Named turns come first, each shown by rows before and after it. Which turns, in which order, take the first row of each pair that follows to the second? Write the first one first, as in the answered first pair.
Gope (before -> after):
-.07; -.34; .20; -.15; -.12; -.01; -.19; -.27; -.07; .05; .09; .18; -.16; -.06; -.03; -.29; -.37; .22; -.26; -.28; -.19; .16; .07; .20 -> -.03; -.34; .20; -.22; -.12; -.01; -.13; -.21; -.04; .04; .09; .21; -.19; -.05; -.05; -.29; -.41; .22; -.23; -.28; -.17; .13; .11; .22
.09; .02; .36; .05; .24; -.12; -.08; -.20; -.28; .10; -.11; -.30; .07; .23; .20; -.08; -.02; .29; -.05; .08; -.18; .35; -.06; .13 -> -.16; -.29; .17; -.20; .28; -.04; .13; -.32; -.18; .04; .33; -.11; -.19; -.04; .24; .23; -.14; .17; .10; .14; .00; .10; .15; .05
-.01; -.23; .16; .03; -.11; .05; -.12; .11; -.01; .12; -.18; .09; -.01; .03; -.01; -.02; -.28; .43; .01; -.11; -.16; .38; -.06; -.05 -> -.31; -.21; .00; .03; -.11; -.01; -.15; -.07; -.11; .12; .08; .08; -.10; -.01; .07; .07; -.34; .35; .01; -.03; -.14; .35; .04; -.10
-.32; .00; -.13; .35; -.12; -.11; -.33; .15; -.36; -.03; -.13; .11; -.02; .29; .06; -.03; -.22; .05; -.03; -.08; -.11; .30; .05; .15 -> -.32; -.37; -.24; .00; -.06; .03; -.08; .20; -.13; -.11; .13; .29; -.27; .01; .06; .27; -.30; -.04; .16; -.08; .12; .05; .21; .08
fis (before -> after):
.35; -.18; .07; .12; -.22; .19; .21; .00; .02; -.18; -.12; .25; -.11; -.10; -.17; -.23; -.13; .04; -.02; .03; .18; .14; .36; .14 -> .21; -.19; .00; -.04; -.12; .21; .28; -.14; .08; -.16; .12; .26; -.20; -.20; -.05; .00; -.12; .03; .09; .10; .22; -.02; .46; .07
.15; -.08; .15; .14; -.04; -.03; .06; -.13; -.08; .07; .03; -.10; .02; .06; .09; -.29; -.01; .13; .01; -.11; .00; .22; -.03; .17 -> -.11; -.17; .05; .05; -.02; .00; .04; -.15; -.12; .04; .20; .02; -.10; .02; .16; -.07; -.08; .13; .13; -.06; .02; .22; .10; .13
-.03; -.24; -.03; .23; .06; .00; -.17; -.02; .08; -.03; -.09; .16; -.01; .23; -.07; -.11; -.17; .15; -.10; -.15; -.05; .05; .02; .13 -> -.17; -.19; -.02; .02; .23; .04; -.01; -.23; .18; -.03; .22; .01; -.08; .03; .08; .15; -.13; .07; .03; .00; -.07; -.19; .13; .03
-.28; -.15; -.04; .05; -.10; .04; .03; -.33; -.30; -.15; .29; -.16; -.13; .13; -.02; .00; -.06; -.13; -.06; .13; .18; -.16; -.02; -.23 -> .03; .00; .09; .11; -.09; .02; .06; -.33; -.21; -.12; .12; -.37; .06; .11; -.09; -.19; .04; -.14; -.19; .11; .15; -.19; -.19; -.23
tud (before -> after):
-.22; .09; -.26; .24; -.06; .00; -.12; .08; -.16; -.03; -.23; .10; .22; .36; -.07; -.02; .07; -.12; .28; -.13; -.08; .18; .25; .10 -> -.30; .12; -.37; .17; -.12; .02; .06; -.10; -.08; -.07; .08; .00; .20; .13; -.15; .03; .21; -.36; .25; -.05; .00; -.10; .22; -.05
-.06; -.21; .12; -.15; .14; -.03; .08; -.04; .13; .09; .03; .00; -.25; -.16; .32; .26; -.11; .18; .15; .06; .15; -.04; .21; .03 -> -.12; -.23; .08; -.04; .08; -.10; -.08; .08; .03; .07; -.10; .09; -.22; .05; .30; .22; -.18; .25; .16; -.01; .08; .14; .22; .13
.29; -.20; .10; .01; -.13; .01; .06; .20; .06; -.02; -.13; .05; .03; -.18; -.16; -.33; -.04; -.08; -.32; -.10; .00; -.03; -.05; .03 -> .23; -.16; .03; .04; -.15; -.01; .02; .24; .06; -.04; -.12; .06; .01; -.17; -.15; -.35; -.02; -.09; -.32; -.11; .04; .02; -.06; -.02
.11; .00; .01; .31; -.04; -.07; .21; .12; -.01; -.13; -.06; -.17; -.02; -.30; -.42; -.29; .22; -.40; -.07; -.20; .09; .01; -.19; -.15 -> .24; -.08; .17; .21; .08; -.03; .35; .11; .07; -.09; -.10; -.24; -.04; -.36; -.35; -.25; .18; -.27; -.03; -.21; .09; -.05; -.19; -.17
duro (before -> after):
-.15; -.13; -.05; .09; -.07; .04; -.01; .10; -.12; .06; -.36; .20; .15; .26; .08; .00; -.29; .01; .09; -.12; .09; -.05; .05; .01 -> -.15; -.20; -.03; .07; -.07; .03; .00; .09; -.11; .05; -.34; .18; .16; .25; .08; -.01; -.27; .02; .07; -.10; .08; -.07; .04; -.01
-.03; .17; -.19; .27; -.22; -.17; -.03; -.08; .00; -.11; .04; -.01; .29; .02; -.25; -.06; .16; -.31; -.07; -.12; -.01; -.06; -.21; -.17 -> .29; -.07; .03; .12; -.19; -.06; .17; -.04; .13; -.10; -.07; .02; .21; -.12; -.33; -.20; .08; -.21; -.15; -.25; .08; -.08; -.24; -.14
-.01; .19; .04; .04; .18; .02; .05; -.01; .05; .03; .02; -.11; .11; -.01; .10; .14; .16; -.01; .04; .13; -.02; -.10; .03; .01 -> .10; .23; .10; .06; .14; -.01; .00; -.01; .09; .00; -.04; -.14; .15; -.04; .07; .05; .17; -.02; .01; .09; -.03; -.11; -.02; .02
-.03; .15; -.05; .22; .12; .04; -.05; .14; .00; .05; .26; .04; .06; .06; -.19; -.09; .17; .03; .16; .18; .03; .10; -.14; .09 -> .13; .11; .04; .17; .13; .09; -.02; .16; .10; .04; .17; -.01; .08; .04; -.21; -.19; .15; .03; .10; .14; .05; .09; -.15; .09
Now pairs of rows:
Between the rows of a pair lie 2 to 4 turns.
.39; .32; .42; -.04; .29; -.05; .07; .09; .11; .16; -.27; -.58; .29; .22; .20; .05; .22; .13; -.06; .02; -.18; .02; -.26; -.12 -> -.12; -.42; -.26; -.21; -.08; .13; .16; .35; .12; -.12; .30; .29; -.24; -.04; -.16; .40; -.06; -.38; .16; -.19; .28; -.33; .10; -.21 => fis, tud, Gope, tud
.03; .27; .00; .04; .03; -.07; .04; -.18; .07; .04; .05; -.26; .16; .04; -.02; .07; .18; -.17; -.07; .15; -.09; -.12; -.12; -.06 -> -.16; .09; -.17; .25; -.20; -.07; -.13; -.01; -.13; .00; -.02; .03; .04; .17; -.18; -.05; .04; -.23; -.07; -.03; -.07; .02; -.08; .02 => tud, fis, tud
.02; -.27; .36; -.06; -.08; -.14; -.28; .05; -.28; .29; -.09; -.08; -.18; .25; .14; -.58; -.29; .47; -.35; -.10; -.15; .22; -.01; .20 -> -.56; -.27; .02; -.23; .02; -.18; -.21; -.27; -.32; .24; .57; -.02; -.38; .05; .30; -.09; -.26; .16; -.14; .08; -.05; -.08; .23; .05 => fis, tud, tud, tud
.34; -.21; .33; .12; -.07; -.09; .08; -.13; .17; .19; -.09; -.18; -.16; .11; -.14; -.40; -.08; .20; -.19; -.11; -.06; .17; -.06; -.05 -> -.32; -.35; -.02; .09; -.07; -.13; -.04; -.24; .00; .12; .30; .14; -.43; .13; .05; .02; -.21; .11; .10; -.02; -.01; .13; .25; -.11 => tud, fis
-.24; -.14; -.05; -.18; .03; .10; .16; -.08; -.04; -.01; .34; .06; -.28; -.14; .07; .19; -.02; .04; .19; .10; .12; -.06; .20; -.10 -> .37; .03; .33; -.12; .10; .11; .24; -.04; .14; .08; -.08; -.28; .00; -.12; .03; -.13; .10; .17; -.02; .06; .04; .02; -.05; -.08 => tud, fis
-.21; .07; .00; .07; -.11; -.09; -.18; .08; -.22; .00; -.10; .26; .04; .20; .06; .10; -.10; -.04; -.02; .10; -.04; .03; .05; .08 -> -.15; .12; .00; .00; -.10; -.10; .01; -.16; -.12; .03; .19; .03; .07; -.09; -.02; -.07; .05; -.27; -.24; .11; .04; -.19; -.04; -.05 => tud, tud, fis, Gope
.09; -.26; .18; -.03; .13; .00; .05; -.07; .13; .11; -.05; -.09; -.12; -.03; .22; -.04; -.10; .11; .10; .02; -.14; .01; .15; .11 -> .18; -.25; -.03; -.01; -.08; .03; .06; .13; .19; -.04; -.06; .11; -.09; -.08; -.06; -.09; -.03; -.15; .05; -.05; .00; -.23; .07; .05 => tud, tud, tud, Gope
.10; .35; .02; .09; -.05; -.14; -.02; -.09; -.30; -.01; .07; -.10; .02; .08; -.08; .10; .11; -.17; .07; .08; -.19; -.06; .18; -.02 -> .09; .05; .03; -.12; .01; -.01; .20; -.08; -.17; .00; .24; .03; -.18; -.07; -.05; .22; -.03; -.18; .15; .05; -.05; -.16; .30; -.04 => tud, fis, Gope, tud
